In the data rows, zero lies at 4.5, halfway between 4 and 5.
Two rows play each game, the first against the second. How much does the first row win by? 15 is about a draw, 30 a big win and 0 a big loss. Wins can go round in a circle: one row can beat a second, the second a third and the third the first. Each row has two weighted sums of its numbers, A and B, taken from their middle values. A row wins by its A times the other's B, less its B times the other's A.
[7 6 3 2 6 1 7 2 4 5 1 3 6 2 2 2 5 6 6 5]
[4 4 5 5 5 5 4 5 3 5 5 5 5 4 4 5 5 5 4 5] ~ 14
[5 5 3 1 2 2 5 1 4 7 1 4 5 4 1 5 3 7 6 4]
[3 3 4 4 3 6 3 6 4 3 7 6 4 5 7 5 4 3 4 2] ~ 14
[4 5 3 4 4 8 4 6 5 3 7 5 3 6 6 5 3 2 6 3]
[6 7 4 5 7 7 2 5 9 3 5 4 4 6 4 4 3 3 4 7] ~ 16
[5 8 6 5 4 2 6 6 4 4 3 5 7 1 4 3 4 5 3 7]
[3 4 3 3 3 6 4 4 4 7 6 5 1 7 7 7 3 3 5 3] ~ 15
[5 5 3 1 3 3 5 2 4 5 1 5 3 4 2 4 4 6 4 2]
[5 5 4 6 9 2 6 2 6 8 2 1 5 6 4 5 5 6 4 8] ~ 13
[2 4 3 4 1 7 4 5 6 6 7 6 0 6 8 7 3 2 4 3]
[3 4 5 6 3 6 3 8 4 2 7 7 5 5 7 5 5 3 4 3] ~ 28
[4 6 3 1 2 3 4 3 5 5 2 6 3 3 3 4 4 6 4 2]
[4 6 6 8 6 3 5 5 8 6 5 3 5 6 6 4 4 4 3 8] ~ 16
[5 5 5 5 6 3 6 4 5 6 4 3 5 4 5 5 4 4 5 6]
[5 5 5 3 5 2 6 3 3 6 2 3 6 4 2 4 5 6 6 6] ~ 17
[2 4 5 5 1 7 4 7 7 3 6 7 3 6 6 5 3 1 6 2]
[4 3 4 5 4 5 4 4 3 4 6 4 4 4 6 5 5 4 3 3] ~ 10
[2 5 4 6 5 5 4 5 7 6 5 4 2 7 7 6 3 4 3 6]
[6 6 5 5 7 1 6 3 3 6 2 2 7 2 3 3 6 6 5 8] ~ 11
[6 4 5 5 8 3 7 3 4 5 3 2 7 4 2 4 5 5 8 6]
[4 7 7 6 3 3 5 7 5 3 4 6 7 2 5 3 4 4 3 6] ~ 13
[3 6 6 8 7 4 4 5 9 6 3 3 4 6 6 5 4 5 2 8]
[4 2 5 4 3 7 3 5 3 4 7 6 3 7 6 6 5 4 4 3] ~ 21
[4 4 4 5 6 4 5 3 6 8 4 3 3 7 6 6 4 5 4 6]
[5 3 5 5 5 5 4 5 3 4 6 5 5 4 5 5 5 5 5 5] ~ 15
[4 3 5 5 3 6 3 5 4 4 6 6 4 5 6 5 5 5 4 4]
[5 8 5 3 2 2 6 5 4 5 4 5 4 2 5 4 4 4 4 5] ~ 17
[5 6 1 0 2 3 5 2 4 5 4 6 1 4 5 4 4 6 3 0]
[5 6 6 6 7 3 7 5 5 6 3 2 6 3 4 4 4 4 6 8] ~ 21
[3 5 4 4 3 6 4 5 5 5 6 5 2 6 7 5 3 3 4 3]
[3 0 1 2 4 7 4 1 2 8 6 4 0 8 7 8 5 5 5 2] ~ 14
[4 5 6 7 5 5 4 7 4 3 6 5 6 3 6 4 5 4 4 4]
[4 5 4 4 4 5 5 5 4 3 6 5 4 3 5 4 5 3 5 3] ~ 17
[5 6 7 7 5 2 6 7 4 4 4 5 9 2 4 3 5 5 4 8]
[6 5 3 3 6 3 5 3 4 5 4 3 5 3 3 4 5 5 6 5] ~ 17
[5 3 2 2 5 3 6 1 4 6 1 3 5 4 1 4 4 7 8 3]
[5 5 2 1 3 3 5 2 4 5 2 5 3 4 2 4 4 7 3 2] ~ 10
[3 5 4 6 7 4 4 2 8 7 3 1 3 8 5 6 3 6 3 7]
[4 3 3 5 7 3 5 2 6 8 4 1 2 7 5 6 4 6 4 7] ~ 11
[3 5 5 5 3 5 4 6 4 4 6 6 4 4 6 5 4 4 3 4]
[5 7 6 6 4 2 6 6 4 4 4 5 6 2 5 4 4 4 4 6] ~ 16
[5 4 4 3 5 5 6 4 5 5 4 4 4 5 3 4 4 4 7 3]
[4 6 7 6 4 4 5 7 4 3 5 5 6 3 5 4 5 4 4 5] ~ 15
[6 4 5 6 7 3 5 5 3 5 4 3 7 3 4 4 6 5 5 6]
[4 3 5 5 5 5 5 6 3 5 5 4 4 4 5 6 5 4 5 5] ~ 21
[4 7 4 2 1 3 5 4 5 4 2 7 5 3 3 4 3 5 4 3]
[6 5 6 7 6 3 5 6 4 4 5 4 7 2 4 3 6 5 4 6] ~ 18
[4 4 5 5 4 5 5 5 4 6 5 4 4 5 6 5 4 4 5 5]
[5 5 5 5 6 2 7 4 5 4 1 4 8 2 1 2 4 6 8 5] ~ 15
[5 3 5 5 5 5 4 5 3 4 5 5 5 5 5 5 5 5 4 4]
[4 5 0 0 1 5 5 2 4 5 5 6 0 5 6 5 3 5 4 0] ~ 11
[5 4 6 6 6 4 5 5 3 4 4 4 6 3 5 4 6 5 5 5]
[4 4 6 6 6 4 5 6 3 4 5 4 6 3 5 4 5 4 5 5] ~ 16
[5 7 4 2 2 2 5 3 4 5 3 5 3 3 4 5 4 5 3 4]
[5 5 9 7 3 6 4 9 5 2 7 7 6 5 7 4 4 2 3 4] ~ 15
[6 4 3 4 7 4 5 3 3 5 5 2 5 5 4 4 5 5 6 5]
[3 4 5 5 3 7 3 6 4 3 7 6 3 5 6 6 5 4 3 3] ~ 8
[6 3 6 5 5 5 4 5 3 4 5 4 6 5 4 5 6 5 5 5]
[4 3 4 4 3 6 3 5 3 4 6 6 4 5 5 6 5 4 4 3] ~ 15
[4 3 6 5 3 7 3 6 4 3 7 6 4 6 6 5 4 3 4 3]
[5 6 5 3 3 2 6 3 5 6 1 4 6 3 1 4 4 6 5 5] ~ 16
[5 8 6 7 7 6 2 7 9 3 5 4 6 6 4 4 4 3 3 8]
[4 6 3 3 2 5 5 5 5 3 5 6 3 4 5 4 3 3 5 2] ~ 19
[3 4 5 5 3 6 5 6 5 3 5 6 5 4 5 4 4 4 6 3]
[5 5 7 7 6 4 5 6 4 4 4 5 7 3 4 4 5 5 4 6] ~ 15
[5 5 6 6 6 3 5 5 3 4 4 4 6 3 4 4 6 5 4 6]
[4 7 7 6 2 3 6 8 5 4 3 6 8 2 3 4 3 4 4 6] ~ 13
[5 7 7 5 4 3 5 6 4 4 4 5 6 2 5 4 5 4 4 6]
[6 6 3 2 4 1 7 2 5 5 1 5 6 2 1 3 4 7 5 5] ~ 23
[4 2 4 2 3 7 3 4 3 5 6 6 2 6 5 6 5 4 4 3]
[4 2 4 4 4 5 3 5 3 6 6 5 4 5 6 6 5 4 5 2] ~ 15
[7 7 3 2 5 0 7 2 4 5 1 4 6 2 2 2 4 7 4 5]
[5 6 5 2 2 3 6 4 5 6 1 5 5 3 2 4 3 6 6 4] ~ 26
[4 2 5 6 6 4 6 5 2 5 5 4 5 4 6 4 5 5 5 5]
[6 2 5 3 6 5 5 2 3 5 5 3 4 6 3 5 6 5 6 4] ~ 11
[4 5 6 5 4 4 5 5 3 5 3 4 7 3 4 4 5 5 5 5]
[3 4 4 4 3 5 2 5 5 4 4 6 4 4 4 4 4 7 3 4] ~ 13
[4 4 5 5 4 6 3 5 3 4 6 5 4 5 6 5 5 4 4 3]
[5 4 5 6 5 4 4 5 3 5 5 4 6 4 5 5 6 4 4 5] ~ 15
[4 4 3 3 4 5 5 3 4 7 5 3 2 6 6 6 4 4 5 4]
[4 1 3 3 4 6 3 4 2 6 5 4 3 5 5 6 5 5 4 3] ~ 12
[3 3 4 5 5 4 5 4 4 6 5 4 3 6 6 6 5 5 5 5]
[5 6 5 5 5 4 6 5 5 7 5 3 4 5 5 5 4 3 6 5] ~ 12
[6 5 4 4 8 2 9 2 4 8 2 1 6 4 3 5 5 6 6 8]
[3 4 5 6 2 7 3 8 4 2 8 7 4 4 8 5 4 2 4 2] ~ 11
[4 6 5 8 8 3 5 3 8 7 3 2 5 6 5 5 4 6 3 9]
[4 3 5 5 5 5 4 5 3 4 6 5 4 4 6 5 5 5 4 4] ~ 15
[4 3 3 3 5 6 5 3 4 5 5 4 3 6 3 5 5 4 7 2]
[5 5 7 7 6 4 6 7 4 4 5 5 8 3 4 4 5 4 4 7] ~ 21
[5 7 4 3 4 3 6 4 6 3 3 5 5 2 4 3 4 5 5 3]
[5 5 6 6 5 4 3 5 5 3 4 5 6 4 4 4 5 6 2 5] ~ 16
[4 5 6 6 5 3 6 6 4 6 4 4 5 3 6 4 4 4 5 6]
[6 5 3 4 6 6 4 3 6 4 6 3 4 6 4 4 4 3 6 5] ~ 5
[5 7 5 3 2 2 6 4 5 6 2 4 6 3 1 4 4 6 6 5]
[5 7 3 1 3 2 6 3 5 4 3 5 4 3 4 3 4 5 4 3] ~ 28
[7 6 4 5 9 5 3 3 8 4 4 2 6 6 2 3 4 4 5 9]
[5 7 5 6 5 4 6 7 6 2 5 5 7 2 5 2 4 3 5 5] ~ 4
[4 4 5 5 6 5 4 5 3 4 6 4 6 5 5 5 5 4 5 4]
[4 6 5 8 9 2 5 3 8 7 2 2 5 6 4 5 4 6 3 9] ~ 14
[0 5 3 6 3 7 1 6 9 5 7 6 0 9 9 7 2 3 1 4]
[5 6 3 3 4 3 7 3 5 4 4 5 4 2 4 3 4 5 6 4] ~ 27
[5 4 3 4 5 4 4 4 3 4 5 4 3 4 5 4 5 5 5 5]
[5 6 6 8 8 2 6 5 6 6 3 2 6 5 5 5 4 6 4 9] ~ 16
[5 3 6 5 5 5 5 5 4 4 5 4 6 5 4 5 6 5 4 5]
[4 4 5 4 4 4 4 5 3 5 5 5 5 3 5 5 5 5 3 4] ~ 16
[7 4 4 4 9 1 7 1 3 8 1 1 6 4 2 4 6 7 7 7]
[2 4 4 6 4 5 3 5 6 5 5 5 3 7 7 6 4 5 3 5] ~ 14
[6 6 5 6 7 6 4 5 8 4 5 3 5 6 4 4 4 3 5 7]
[3 8 4 6 5 8 2 7 9 2 6 5 4 6 5 4 3 3 3 7] ~ 20
[5 3 3 5 5 5 4 3 3 5 6 4 4 4 5 5 5 5 5 4]
[5 3 4 4 5 4 4 3 2 5 5 4 5 4 5 5 6 6 4 5] ~ 14
[4 2 4 3 4 5 3 4 3 5 5 5 3 5 5 5 5 5 4 3]
[4 3 4 4 4 6 3 5 3 4 6 6 3 5 6 5 5 4 4 3] ~ 15
[4 3 3 4 5 5 4 4 3 4 6 5 3 5 6 5 6 4 4 3]
[4 5 1 0 1 3 4 1 4 5 2 6 2 5 4 5 4 6 4 1] ~ 11
[4 4 5 5 4 5 4 5 3 4 6 5 5 4 6 4 5 3 4 4]
[4 8 6 3 2 3 6 5 6 3 2 7 5 2 3 3 3 5 4 3] ~ 15
[4 3 5 6 4 5 4 6 3 4 6 6 5 4 6 5 5 5 3 4]
[3 4 5 5 2 7 3 7 4 3 7 7 3 5 7 5 4 3 3 3] ~ 14
[5 6 5 4 4 2 6 4 5 6 1 4 6 3 2 4 4 6 5 5]
[4 4 2 5 8 3 4 0 6 9 3 1 3 8 4 6 5 8 4 7] ~ 17
[5 3 6 6 4 5 4 6 4 3 6 5 5 5 5 5 5 4 5 5]
[3 3 2 1 2 6 5 3 5 4 3 6 3 5 2 4 3 6 7 1] ~ 14
[3 4 3 5 6 4 5 3 5 7 5 3 2 7 6 6 5 5 4 6]
[6 8 4 4 5 3 6 4 5 5 4 4 5 2 4 3 4 4 5 5] ~ 20
[6 3 5 4 5 5 5 4 3 4 5 4 5 6 4 5 6 5 5 4]
[5 4 6 6 6 4 5 6 3 4 5 4 6 4 5 4 6 4 5 5] ~ 13
[4 5 5 5 3 5 4 6 4 3 6 6 4 4 6 4 4 3 4 3]
[5 6 5 5 6 5 5 4 6 4 5 3 5 5 4 4 4 3 6 6] ~ 15
[4 7 4 3 2 3 5 4 5 4 2 6 5 2 3 3 3 5 4 3]
[5 4 6 6 4 5 4 5 2 4 5 5 6 4 5 5 5 5 4 5] ~ 15
[5 4 5 5 4 2 7 4 6 4 0 4 8 2 0 2 4 7 7 5]
[4 3 4 5 3 6 4 5 4 4 5 6 4 6 5 5 5 4 5 3] ~ 15
[5 6 6 5 5 3 5 5 3 5 4 4 6 3 4 4 5 5 4 5]
[6 3 5 4 5 6 6 4 5 4 5 3 4 7 3 5 4 3 7 4] ~ 16
[4 6 5 3 2 2 6 4 5 5 1 5 6 3 2 4 2 5 5 4]
[6 3 4 5 6 4 4 4 3 5 5 3 5 4 4 4 6 5 5 5] ~ 8
[3 5 4 7 7 3 4 3 8 7 4 2 4 8 6 6 3 5 3 8]
[5 3 5 6 5 5 4 5 3 4 6 4 6 4 5 5 5 3 5 4] ~ 15
[6 2 2 2 7 4 5 1 1 7 4 2 4 5 3 5 7 6 8 4]
[5 6 4 5 6 6 4 5 7 3 6 4 4 6 5 4 4 2 5 5] ~ 15
[6 4 5 6 6 4 4 5 3 4 4 4 6 5 5 3 6 5 4 5]
[4 3 4 4 3 6 3 4 3 5 6 5 3 8 6 6 5 4 4 2] ~ 2
[6 8 6 8 8 5 3 7 9 2 5 4 7 5 4 2 4 3 4 9]
[6 3 5 5 8 3 6 3 3 5 3 2 6 3 4 4 7 6 5 6] ~ 15
[5 4 7 7 5 5 5 7 4 3 6 5 7 4 4 5 5 3 4 6]
[5 6 4 2 2 2 5 3 4 7 1 5 5 4 1 4 4 6 6 4] ~ 6
[5 3 3 4 4 6 3 5 3 4 7 6 2 5 6 6 4 4 4 2]
[4 4 4 4 5 4 7 4 5 4 3 4 5 4 2 4 4 4 7 3] ~ 13
[5 5 7 7 6 3 8 7 6 3 3 4 9 3 3 3 4 3 7 6]
[4 4 4 5 4 6 4 6 3 4 6 5 4 4 6 5 5 4 4 3] ~ 15
[5 6 5 4 4 2 6 4 5 6 1 4 6 3 1 4 4 6 6 6]
[4 4 4 6 3 6 3 6 4 3 7 6 4 5 6 4 5 4 4 4] ~ 23
[5 4 3 3 4 4 6 3 5 4 2 5 5 4 2 4 4 6 7 2]
[4 4 6 7 6 4 5 6 3 4 5 5 7 3 5 4 5 5 4 5] ~ 17
[4 7 6 3 2 2 6 4 6 6 1 5 6 3 1 4 4 6 5 5]
[4 7 5 6 5 4 6 6 6 5 4 4 4 4 5 4 3 3 5 6] ~ 9
[4 4 6 5 4 5 4 5 4 5 5 5 6 3 4 5 5 4 4 5]
[4 3 4 4 4 6 3 5 4 4 6 6 4 5 6 6 5 4 4 3] ~ 17
[6 6 3 4 8 6 2 3 8 5 4 2 4 6 3 4 4 4 5 8]
[5 3 5 5 6 4 6 4 4 5 3 3 7 4 3 4 5 5 6 5] ~ 3
[5 3 2 2 5 4 4 1 2 7 4 3 3 6 4 5 6 6 5 4]
[4 5 6 8 4 6 4 8 5 2 7 6 6 3 7 4 5 2 4 5] ~ 13
[4 6 5 3 1 3 5 4 5 6 1 5 5 3 1 4 3 6 5 4]
[4 4 6 6 4 5 4 6 3 4 6 5 6 4 5 4 5 4 3 4] ~ 10
[4 5 4 5 4 7 4 6 6 3 7 5 4 5 6 4 4 2 5 3]
[5 2 2 2 5 5 4 2 2 7 5 4 3 6 5 6 6 5 4 3] ~ 15
[7 7 4 6 8 5 3 5 9 4 3 2 5 6 3 3 4 4 4 9]
[3 4 7 7 3 6 4 9 5 2 7 7 6 2 7 4 4 3 3 4] ~ 27
[3 5 5 5 2 7 3 7 4 2 7 7 3 4 7 5 5 3 3 2]
[5 6 3 4 5 7 3 5 7 4 6 4 3 6 4 5 4 3 6 6] ~ 12
[4 3 4 5 5 5 3 5 3 4 5 5 4 4 5 4 6 4 4 4]
[3 5 7 7 4 6 4 8 5 2 7 6 6 3 6 4 4 3 3 4] ~ 17
[5 3 5 5 7 4 5 4 2 5 4 3 6 4 4 4 6 5 6 5]
[5 3 3 4 4 5 3 4 3 5 5 5 4 5 4 5 6 6 4 4] ~ 13
[5 5 2 3 5 9 0 3 9 5 7 4 0 9 5 6 3 3 3 5]
[4 3 4 4 4 6 3 4 3 5 5 6 3 5 6 5 5 5 4 3] ~ 15
[5 4 5 5 6 4 5 5 3 4 5 4 5 4 4 4 5 4 4 5]
[6 6 3 3 5 3 6 3 4 5 5 3 5 3 5 3 5 4 5 5] ~ 14
[4 6 3 2 3 4 5 3 5 4 5 6 2 4 6 4 3 4 4 3]
[4 6 5 3 2 2 5 4 5 6 1 5 6 3 1 4 3 6 5 4] ~ 11
[6 6 4 5 6 7 2 5 8 3 6 4 3 7 5 4 4 3 4 6]
[6 5 5 6 7 3 8 4 4 5 1 3 8 3 1 3 4 5 8 6] ~ 10
[5 6 6 6 7 2 7 4 4 6 3 2 6 3 4 4 5 4 6 8]
[4 4 6 6 3 6 4 7 4 4 6 6 5 4 5 5 5 4 4 5] ~ 17
[4 4 4 3 3 5 6 4 6 4 3 5 4 4 3 3 3 5 7 3]
[4 2 3 3 3 6 2 4 3 5 5 6 2 6 5 6 5 5 4 2] ~ 18
[4 5 1 3 4 9 0 4 9 4 6 5 0 9 5 6 3 3 3 4]
[5 5 5 6 6 3 6 5 5 6 5 3 5 4 5 5 4 4 5 6] ~ 15
[5 7 4 3 3 2 6 4 6 3 2 6 5 2 2 3 4 6 4 4]
[3 3 2 2 3 6 5 4 5 4 3 6 4 5 3 5 3 5 7 2] ~ 12
[4 2 2 3 4 5 4 2 2 6 5 3 3 6 5 6 6 5 5 2]
[3 2 4 4 2 7 3 5 3 4 7 6 2 6 7 6 5 4 3 2] ~ 14
[5 3 4 5 7 4 5 4 3 5 5 3 6 4 5 5 5 5 5 4]
[4 4 6 6 3 8 4 7 6 2 7 6 4 8 6 5 3 1 5 3] ~ 6
[6 2 5 4 5 5 4 4 3 4 5 4 5 6 4 5 6 5 5 4]
[4 4 5 5 3 6 4 6 4 4 6 6 4 4 6 5 5 4 3 4] ~ 15
[3 4 4 4 2 5 5 5 6 3 4 6 4 5 4 4 3 4 6 2]
[7 6 2 1 5 0 6 0 4 6 0 3 6 3 0 3 5 8 6 5] ~ 22
[4 3 4 4 4 6 4 4 3 4 6 5 4 5 6 5 6 4 4 3]
[5 6 1 0 2 3 5 2 4 5 4 6 1 4 3 3 4 6 3 1] ~ 16
[6 6 4 5 7 6 4 5 8 3 6 3 5 6 4 4 4 3 5 7]
[6 7 5 3 4 1 7 4 6 5 1 6 6 2 0 3 4 6 4 5] ~ 6
[5 3 4 3 4 3 6 3 6 4 1 5 5 4 1 3 4 6 7 3]
[6 3 5 5 6 3 5 3 2 6 4 3 6 4 3 4 6 6 5 6] ~ 13
[3 4 6 5 2 6 3 7 4 3 7 7 4 4 6 5 5 4 3 3]
[5 7 2 1 2 2 5 2 5 4 1 6 3 3 3 3 4 6 3 2] ~ 21
[2 1 3 4 2 7 3 5 3 4 7 6 1 6 8 6 5 4 4 1]
[5 6 4 4 5 3 6 5 5 3 4 4 6 2 4 2 4 4 5 4] ~ 11
[4 5 5 4 3 4 3 5 5 3 3 6 5 4 4 4 4 6 2 4]
[5 3 4 3 4 7 5 4 5 4 6 4 3 8 4 6 4 2 6 3] ~ 13
[5 3 5 5 4 5 4 6 3 4 6 5 4 5 6 5 6 4 4 4]
[4 3 4 5 4 6 3 5 3 4 7 5 4 5 6 6 5 3 5 2] ~ 14
[2 7 6 9 5 5 3 7 9 5 5 5 4 7 7 5 3 4 2 7]
[5 6 8 8 6 3 5 8 4 2 4 5 9 1 5 3 5 4 4 7] ~ 6
[5 7 5 3 4 1 6 3 5 5 0 4 7 3 0 3 3 6 6 6]
[4 1 2 1 3 7 4 2 4 6 5 5 1 7 5 6 5 5 7 0] ~ 15
[5 1 4 5 6 4 6 3 1 6 6 3 4 4 6 5 6 5 5 5]
[5 4 7 6 4 6 4 6 4 3 6 5 5 5 5 5 5 4 3 5] ~ 14
[2 5 4 6 6 4 3 3 8 6 4 3 2 8 7 6 4 5 2 7]
[5 2 3 3 4 6 3 3 3 6 5 4 3 6 4 6 5 6 4 4] ~ 9
[5 7 5 3 3 2 6 5 5 3 2 6 6 2 3 2 3 5 5 4]
[6 7 3 4 8 7 2 3 8 4 5 2 4 8 3 4 4 4 4 7] ~ 15
[3 2 4 4 3 6 2 5 3 4 6 6 3 6 6 6 5 4 4 3]
[2 2 4 4 2 8 2 6 4 4 6 7 2 6 8 6 4 4 3 2] ~ 6
[3 4 4 6 3 6 4 7 4 2 7 7 4 4 7 5 4 3 4 2]
[4 4 5 4 4 6 4 5 3 5 5 5 4 5 5 5 5 5 3 5] ~ 16
[6 6 3 4 9 6 2 2 8 6 4 1 4 7 2 4 4 5 5 8]
[3 4 3 6 6 5 3 2 7 8 4 3 1 8 6 6 4 5 3 6] ~ 23
[5 3 4 3 4 4 4 3 3 6 4 4 4 5 3 6 5 6 5 4]
[5 5 2 1 4 4 5 3 4 5 4 5 3 4 4 4 5 5 6 3] ~ 18
[4 5 5 5 4 5 4 6 4 3 6 6 5 4 6 4 5 3 4 4]
[6 4 2 3 7 4 5 2 4 5 4 2 4 6 3 4 5 4 7 5] ~ 21
[3 4 6 6 2 7 3 7 4 3 6 7 4 4 6 5 4 3 3 4]
[4 5 0 0 1 6 4 3 4 5 6 5 0 6 7 5 4 4 4 1] ~ 15
[5 2 3 3 5 5 3 2 3 6 4 4 4 6 4 5 6 7 4 4]
[2 4 5 6 2 7 3 8 4 2 8 7 4 4 8 5 4 2 3 2] ~ 16
[5 5 5 5 4 4 5 5 4 5 5 4 5 4 6 5 4 4 5 6]
[4 1 3 4 4 5 5 4 1 5 7 5 2 5 7 6 5 4 5 3] ~ 14
[4 5 5 4 2 6 3 6 4 4 6 6 3 4 7 5 4 4 3 3]
[5 8 5 7 6 7 3 7 9 3 6 4 5 6 5 4 3 2 4 7] ~ 15
[6 6 5 3 3 2 6 3 4 7 1 4 6 3 1 4 4 6 6 5]
[4 5 5 5 3 5 3 5 5 3 4 7 5 5 4 4 5 6 2 4] ~ 20
[4 3 4 5 4 6 3 5 3 5 6 6 4 5 6 5 5 4 3 3]
[6 5 4 5 7 5 5 4 6 5 5 3 5 5 3 4 5 3 6 6] ~ 13
[4 3 4 5 4 5 4 5 3 5 5 5 4 4 5 5 5 5 4 4]
[4 4 4 4 4 4 5 4 4 6 5 4 3 5 5 6 4 4 5 4] ~ 17
[3 3 4 5 3 7 3 6 4 3 7 6 4 5 7 6 5 3 4 2]
[7 5 7 7 9 1 6 4 2 5 2 2 9 2 2 3 7 6 6 8] ~ 15
[4 4 4 4 4 4 6 4 6 3 1 5 7 3 1 2 3 6 7 3]
[4 5 5 5 2 5 3 6 5 3 4 7 4 4 5 4 5 6 2 3] ~ 18
[4 3 4 3 4 6 3 4 3 5 6 5 3 5 5 6 5 5 4 3]
[6 8 5 7 8 6 3 5 9 3 4 2 6 6 3 3 4 4 4 9] ~ 11
[4 2 3 3 4 7 3 4 3 4 7 5 3 6 6 6 6 3 5 2]
[4 3 5 5 4 5 4 6 3 4 6 5 4 4 6 5 5 4 4 5] ~ 14
[5 6 4 2 3 1 6 3 5 5 1 5 5 3 2 3 4 6 5 4]
[2 4 2 4 6 5 3 1 7 9 4 2 0 9 6 7 4 6 3 5] ~ 12
[6 2 5 3 6 5 4 2 2 5 5 3 5 6 3 5 5 5 6 5]
[6 4 1 2 7 5 4 0 5 7 4 1 3 7 3 5 5 5 6 6] ~ 13
[5 5 6 6 4 4 3 5 5 4 3 5 6 4 4 4 5 6 3 5]
[4 7 5 6 5 8 1 7 9 2 7 5 4 6 6 4 3 2 3 7] ~ 15
[6 3 4 4 7 3 4 2 3 6 3 3 6 6 2 4 6 8 4 6]
[5 6 4 5 4 6 4 6 6 3 7 5 5 5 6 4 3 2 5 4] ~ 14
[5 8 5 3 1 4 6 6 6 2 5 7 4 1 5 3 3 3 3 3]
[4 4 5 5 4 5 4 6 4 4 6 5 5 4 5 5 5 4 4 5] ~ 14
[6 3 5 4 5 5 5 3 3 5 5 3 4 6 4 5 6 5 5 5]
[6 8 6 7 8 5 3 6 9 3 4 3 7 5 3 2 4 3 4 9] ~ 22
[3 5 7 7 4 5 3 8 4 3 6 6 6 3 6 4 5 3 3 5]
[5 3 4 5 6 4 4 4 3 5 5 4 5 4 5 5 5 5 6 4] ~ 12
[5 4 4 4 5 5 5 4 3 6 5 4 3 5 5 5 5 5 5 5]
[5 3 6 5 4 6 4 6 4 3 6 6 4 6 5 5 5 4 4 4] ~ 15
[5 6 3 4 5 9 0 5 9 3 7 5 2 8 5 5 3 2 3 5]
[5 9 7 6 4 1 6 7 5 4 3 5 7 1 4 3 4 4 3 7] ~ 22
[3 5 7 8 6 3 6 7 5 5 5 4 6 4 6 5 4 4 4 8]
[5 5 7 8 6 4 6 7 4 3 5 5 7 2 5 3 5 4 4 6] ~ 17
[1 5 4 6 5 6 2 5 9 6 6 4 1 8 7 7 3 4 1 6]
[5 4 7 6 3 6 4 7 4 3 7 6 5 5 5 5 5 3 3 4] ~ 25
[4 5 3 3 4 5 4 4 4 4 5 5 3 4 6 4 4 4 4 3]
[4 8 4 3 2 2 5 5 6 3 3 6 4 2 4 2 4 5 3 3] ~ 16
[7 3 4 4 7 2 8 2 4 6 0 2 7 3 0 3 5 6 7 5]
[5 3 4 5 5 4 4 4 3 4 5 4 5 4 5 4 6 4 4 5] ~ 12
[5 7 3 2 4 3 6 3 4 5 4 4 3 3 5 4 5 5 5 4]
[5 3 5 6 6 4 4 5 3 4 5 4 6 4 5 4 6 5 4 5] ~ 19
[2 5 4 6 6 4 4 4 8 7 4 3 3 7 6 6 4 5 3 7]
[7 3 4 4 6 4 4 3 2 6 3 3 6 4 3 5 6 7 5 5] ~ 5
[1 5 5 7 5 6 2 5 9 6 5 4 1 8 7 6 3 4 2 6]
[4 6 5 3 1 3 5 5 5 5 2 6 5 3 2 4 3 5 4 4] ~ 21
[3 2 3 3 2 7 2 4 4 4 6 7 2 6 6 6 5 5 3 2]
[3 4 5 6 4 5 4 6 3 3 6 4 5 4 6 5 5 4 4 4] ~ 14
